Each scene shows the same named points in several views, each turned, perhaps mirrored, and shifted as a whole.
A view may leave some points out, and in a few views one point is out of place. Which views, in the order they come, and which point in each? Write - if none.

-- scene 1 --
A:
  J545 [-13.4  26.9 -14.5  -9.8  -1.2  -5.9]
  J842 [ 26.8  12.8  -3.5   7.7  -2.2 -16.0]
  J458 [-12.0  14.4  -9.8  -6.4   2.0   1.6]
  J937 [ 25.2   3.8 -12.9  21.3   4.7 -17.1]
  J927 [-10.2  10.8 -12.1  -1.0   4.6   1.6]
  J76 [ 23.8  -6.2 -11.0  18.3  -1.0 -22.6]
  J488 [ 22.9  -8.5 -14.2  25.5   6.1 -16.9]
  J346 [ -9.3   1.3 -12.1  -0.6  -0.1  -6.1]
  J878 [ 3.2  9.8 -8.5  1.8  1.0 -5.8]
B:
  J545 [  4.1   2.6 -21.2  -2.5  16.4  32.9]
  J346 [ 11.8  -0.5 -23.5   6.7  -4.2  18.5]
  J937 [ -1.1  23.3   2.1  13.1 -23.1  14.0]
  J842 [ -5.9  29.3  -7.0  -1.6 -15.9  16.0]
  J927 [ 16.7   4.0 -20.8   4.9   3.3  25.9]
  J458 [ 15.3   4.2 -24.0   0.0   7.9  27.4]
C:
  J346 [ 30.7 -14.5  -1.8  -0.2   1.8  -0.1]
  J488 [-6.5  1.5  0.4  7.2 18.1  1.7]
  J76 [-6.4 -5.5  4.0  3.7 14.9  9.5]
  J458 [ 38.9 -11.4  -7.5 -11.8  -6.0   0.8]
  J545 [ 35.4 -20.3 -10.6 -23.2  -9.0  -0.4]
  J937 [-6.3  1.3 -3.0 -4.3 13.1  5.2]
  J927 [34.9 -8.4 -7.8 -7.6 -2.3 -2.0]
  J842 [ -0.1  -1.5  -0.7 -14.4   4.1  18.8]
D:
  J927 [ -7.2 -12.5   6.1   3.6   8.5 -14.7]
  J878 [-15.7  -0.7   7.9   2.5  14.5 -13.2]
  J842 [-30.1  18.2  11.0   7.0  25.9  -9.1]
  J545 [-11.0 -12.0  -9.7  15.6   4.7 -19.9]
  J76 [-19.2  28.9  19.0  -8.5  19.2  -4.5]
  J458 [-10.4 -16.2   1.2   5.3   7.9 -17.8]
  J346 [ -8.3  -4.8   5.3  -6.2   5.6 -16.0]
  J488 [-12.0  27.7  26.5  -7.1  19.6   0.3]
E:
  J927 [ 33.4  27.0 -30.6  67.1  29.7  -4.5]
  J842 [ 53.1  13.8 -20.4  53.9   5.8 -25.2]
  J458 [ 36.3  30.4 -28.1  66.4  35.5  -4.8]
  J878 [ 39.1  22.0 -25.5  62.8  20.3 -13.1]
  J545 [ 49.1  35.2 -29.3  72.3  39.3  -6.9]
  J76 [ 38.6   7.6 -23.0  66.3  -7.2 -27.9]
  J937 [ 45.4   7.3 -31.2  61.1  -5.6 -21.9]
  J346 [ 28.6  25.4 -24.6  73.3  24.1 -10.7]
  J488 [ 34.3   4.2 -30.9  64.9 -10.9 -22.5]
F:
  J878 [-18.5 -16.1  14.0 -24.3  19.9  -3.2]
  J545 [-11.8 -28.1  17.8 -37.0   3.4 -14.3]
  J842 [-27.4  -8.9  25.3 -17.5  38.9 -11.3]
  J937 [-32.2  -8.4   6.6 -12.3  43.3 -10.7]
  J458 [-10.1 -21.1  12.8 -31.6   4.3  -2.4]
  J76 [-37.6 -13.4   8.1 -13.6  46.4  -0.1]
  J346 [-19.8 -24.1   6.4 -28.4  13.5   5.7]
  J488 [-35.4  -8.8  -1.9  -9.9  45.6  -1.2]
  J927 [-12.3 -19.0   7.2 -28.5   7.7  -2.0]
Views with a point moved: -
